In the rows, zero is written as 128.
A single turn carries every row of the set below to another of its rows. Some are shown first; where does it send the rows asked next?
z146: [146 166 114  96 107 130 155 109 113 123 116 161 110 126 150 144 156 163
  94 132 164 116 151 136 137 117 139 138 145 161 132  95 133 127 120 109
 114 148 155 135 136 136 119 145  92]
z761: [128 166 117 139 132 127 135 157 117 128 133 139 126  99 132 159 135 142
 113 137 154 114 132 117 141 122 155 127 134 131 158  96 147 128 124  97
 102 168 148 154 154 131 101 134 108]
z516: [143 150 139 121 115 118 159 131 110 142 136 150 116  83 136 123 164 154
 113 102 153 116 142 117 156 125 145 124 136 160 126 110 133 116 128 106
 105 147 142 141 119 162 100 126 154]
z383: [138 150 114 106 124 145 154 145 115 102 129 137 119 102 127 126 154 148
 123 130 163 114 145 128 121 151 146 134 130 144 157 131 134 143 120 129
 122 131 167 143 170 137 154 135 140]
z639: [139 137 123 139 128 120 119 129 127 120 125 190 111 113 133 120 196 141
 116 129 154  97 120 141 129 131 154 129 148 148 159 124 133 135 149 142
 108 143 129 148 136 127 124 167 138]
z743: [132 183 130 111 102 122 151 124 125 138 123 142 111 119 151 146 137 150
 110 154 141 130 134 128 138 138 151 123 160 166 130 109 120 126 117 122
 130 137 127 116 135 129 129 137  85]
z986: [128 139 145 122 104 116 162 132  98 119 129 142 128  82 134 135 159 143
 112 102 148 112 136 112 147 132 131 136 140 158 133 112 140 121 111 108
 111 133 138 143 129 150  99 121 152]
z189: [129 174 128 119 116 133 114 112 137 124 121 147 117 142 147 117 160 137
 111 106 165 117 130  91 150 153 152 120 133 171 128 121 120 135 138 131
 109 161 120 148 121 120 118 168 136]
z683: [128 150 148 130 112 117 149 152 108 138 134 140 116  73 133 145 144 134
 122 119 127 114 123 106 151 138 145 116 150 164 131 129 127 124 114 116
 120 139 119 121 116 148 115 116 145]
z295: [147 146 145 118 123 131 138 144  95 137 125 150  97  85 127 150 166 128
 110 104 158  99 126 115 143 110 144 115 137 165 133 130 138 130 121 111
 114 156 148 134 107 150 111 122 160]
z746: [131 139 120 140 132 113 123 126 129 114 131 185 113 105 134 111 188 142
 122 131 154 110 130 136 135 138 161 122 153 142 159 123 127 133 147 142
 105 142 111 143 138 131 125 165 136]
z405: [135 164 122 119 120 129 121 137 132 104 117 161 128 124 130 132 144 132
 105  99 134 106 132  98 145 158 139 128 139 167 148 125 115 139 126 121
 100 171  99 143 128 114 144 156 117]
z943: [120 157 103 111 130 137 140 143 121 125 145 144 109  92 137 120 153 148
 131 156 177 116 147 120 144 163 161 123 134 142 143 120 110 160 116 127
 123 139 168 141 134 148 138 140 129]
z114: [126 156 124 121 113 135 123 124 136 107 110 157 133 138 138 138 151 151
 101  97 129  95 122  91 144 147 128 135 135 172 143 118 130 128 136 131
 107 151 123 142 136 111 131 159 125]
z27: [152 143 144 114 108 130 140 155  99 134 126 143 114  95 129 147 169 126
 118 105 138 101 121 125 140 132 144 135 139 169 127 131 142 136 106 101
 120 144 144 130 109 154 111 115 149]
z679: [143 132 128 131 117 113 116 134 129 105 131 178 126 114 147 120 189 123
 124 135 152 110 121 136 124 150 146 140 157 156 158 129 139 142 132 145
 118 144 121 149 134 134 119 164 139]
z921: [129 128 124 140 123 115 111 140 129 111 129 182 124 109 144 128 183 126
 126 142 141 104 115 131 132 150 148 131 161 152 158 130 134 147 129 149
 118 136 118 137 125 128 121 161 131]
z902: [137 166 121 127 151 125 122 152 113 128 123 123 123 102 136 155 134 131
 126 133 152 117 136 115 138 116 158 112 155 134 163 106 157 138 123 112
 103 176 148 129 135 137 105 130 116]
z648: [133 163 122  99 121 124 114 123 130  98 106 141 126 138 131 127 161 138
 114  99 127  93 130 102 135 148 147 138 146 176 143 122 129 137 132 124
 103 170 117 125 130 127 135 156 125]
z403: [169 176 127  98 119 136 134 130 116 134 114 154  92 121 150 159 143 134
 101 140 161 122 137 132 126 111 145 116 158 173 141 124 130 134 122 123
 127 169 142 118 120 133 140 142 102]
z328: [117 169 127 113 130 127 109 114 123 122 108 155 116 134 135 125 166 133
 111 105 159  89 128  96 154 145 141 119 145 166 140 112 116 154 133 131
  99 165 130 137 100 114 120 161 124]
z479: [114 182 131 116 108 121 114 121 131 124 121 155 109 127 131 129 163 133
 107 121 154  90 117  96 143 151 151 132 131 174 136 112 103 137 140 120
 108 174 122 150 124 115 125 164 125]
z109: [146 169 130 139 112 140 147 146  89 150 117 128 122 100 138 136 140 152
 146 143 164 132 126 111 124 143 139 143 165 147 155 112 113 130 126  99
 111 168 127 146 142 133 111 146 125]
z625: [121 165 115 117 119 130 148 116 111 119 120 158  96 106 147 160 125 151
  98 148 161 129 147 109 143 118 148 108 155 154 139 111 121 125 116 127
 123 144 124 120 134 122 131 143  93]
z364: [139 168 129 105 110 139 137 130  99 121 108 154  98 129 139 168 152 127
  99 140 163 108 127 133 128 123 140 128 150 161 136 120 134 147  99 116
 130 141 146 126 122 115 132 135  90]
z341: [139 159 121 115 128 139 147 143 128 146 138 154 122  94 145 122 155 154
 121 147 178 108 137 123 143 151 128 123 138 153 155 113 115 154 132 140
 121 143 192 149 129 141 138 144 137]
z570: [141 149 125 144 121 159 138 137  80 143 106 128 122 118 142 148 146 156
 141 130 173 126 124 105 127 132 131 138 162 142 151 117 135 136 119 109
 116 147 145 144 135 124 100 148 133]
z65: [133 142 123 136 131 116 112 131 132 119 128 177 104 111 134 121 192 137
 125 139 146 100 117 136 126 132 168 123 154 151 156 132 131 131 151 145
 114 145 118 133 138 131 128 164 139]
z428: [148 151 111 113 139 151 143 161 123 129 126 145 123 105 128 130 154 154
 128 131 144 107 137 134 137 155 144 121 140 144 155 134 128 158 118 131
 120 128 171 125 139 137 161 129 124]
z868: [125 135 127 135 114 104 121 130 133 108 132 179 131 105 145 119 186 134
 124 144 139 102 118 133 129 152 146 141 160 155 159 118 129 137 137 146
 116 140 120 144 138 135 117 164 131]
z992: [122 159 121 104 130 138 131 137 117 124 133 133 100  94 138 135 155 138
 128 158 180 101 131 112 127 141 148 121 141 156 155 128 122 153 128 145
 134 146 186 134 139 141 139 143 149]
z105: [152 166 121 131 133 136 126 152 128 140 129 125 130 121 146 152 144 146
 121 130 150 120 128 121 136 118 155 127 140 143 151 104 165 124 132 108
 110 165 163 144 149 142  97 136 122]
z95: [117 150 132 130 116 123 143 144 106 139 138 147  95  76 126 146 155 146
 116 122 140 105 126 108 154 126 166 115 133 158 120 124 123 119 120 105
 118 142 127 125 119 154 108 121 146]
z860: [150 172 138 100 110 122 160 107 106 118 111 147 122 119 154 137 143 136
 101 126 177 137 152 129 132 125 123 125 163 160 146 104 137 133 113 128
 116 145 141 137 131 124 124 142 104]
z862: [132 159 120 131 121 143 132 143  82 148 105 122 116 113 131 145 155 158
 151 145 150 107 120 116 126 136 148 146 171 147 149 110 121 143 121  98
 112 158 142 125 127 135 105 140 117]
z239: [127 160 126 113 132 130 157 149 123 123 127 139 124  84 125 129 142 155
 125 142 143 102 134 122 128 148 133 123 147 150 171 122 119 139 134 142
 120 137 167 127 158 132 162 131 132]

z943 goes to z428
z761 goes to z862
Now these:
z479 goes to z648
z679 goes to z746
z295 goes to z986
z625 goes to z364

